Read these off the table that follows. Counting starts at 1.
1) Find the entry at row 1, column 1.
2) Find the entry in row 2 and column 1.
3) Find the largest entry.
4) Find the entry in row 1 and column 2.
5) Find the entry directly above -3.52.
6) Find the smallest entry.
7) Find the entry just right of 2.28.
8) Find the entry just left of the largest entry.
array([[ 0.03,  0.00,  0.01,  0.00,  0.00, -0.03,  0.03],
       [ 1.19, -2.22, -5.45, -1.38,  1.90, -2.85, -0.59],
       [ 0.37,  2.17,  0.79,  0.54,  0.75,  0.28,  0.46],
       [-0.09, -0.58, -0.21, -0.15, -0.22, -0.09, -0.12],
       [ 1.47, -2.81, -6.71, -1.70,  2.28, -3.52, -0.71],
       [-0.02,  0.00,  0.00,  0.00, -0.02,  0.02,  0.01],
       [ 0.33,  2.22,  0.78,  0.57,  0.77,  0.28,  0.48],
       [ 0.72,  4.71,  1.71,  1.18,  1.64,  0.64,  1.02]])
1) 0.03
2) 1.19
3) 4.71
4) 0.00
5) -0.09
6) -6.71
7) -3.52
8) 0.72

Read these off the array that follows.
1) What is the third largest entry?
2) What is the entry just left of +1.35?
3) What is the smallest entry?
4) What is the entry just left of the smallest entry?
5) What is the entry just left of -2.12?
6) What is the entry at the centre?
7) What is the 2nd largest entry?
array([[-1.70, +3.90, -1.39, -1.46, -4.59, -1.62, -3.84, +1.45, +3.34,
        +1.34, +0.49],
       [+3.07, -5.56, -1.91, +3.46, +0.76, +4.83, +1.75, +0.71, -5.22,
        -0.82, -3.24],
       [-0.36, -0.77, +1.00, +0.76, -1.63, +1.35, -4.16, +2.27, +0.48,
        -0.55, -2.53],
       [-4.72, -1.00, +1.16, -1.30, +1.05, +4.96, -0.34, -2.12, +1.87,
        +1.33, -6.19],
       [+0.42, +0.38, -0.53, -3.06, +0.97, -3.76, -1.42, +0.57, +3.84,
        +4.52, +3.02],
       [+0.40, -1.14, +2.71, +1.47, +1.26, -0.59, -0.25, +1.07, -0.27,
        -3.23, +0.12],
       [+1.40, -6.73, -3.03, +1.57, +3.54, +4.17, +6.89, -1.73, -1.83,
        +1.60, -2.14],
       [+2.30, -1.24, -3.28, +3.27, -0.20, +0.62, +7.99, -1.46, -3.57,
        -3.51, +2.37],
       [-0.98, -1.99, -1.90, +2.47, -1.23, +6.35, +2.26, -1.34, -3.65,
        -1.64, -5.25],
       [-3.59, +2.43, +3.34, -3.19, +2.41, -0.30, -1.61, -2.39, +2.27,
        +1.56, -1.26],
       [-0.20, -0.12, -1.46, -1.28, +0.77, +3.02, -0.12, -2.27, -2.68,
        +3.38, -2.45]])
1) +6.35
2) -1.63
3) -6.73
4) +1.40
5) -0.34
6) -0.59
7) +6.89
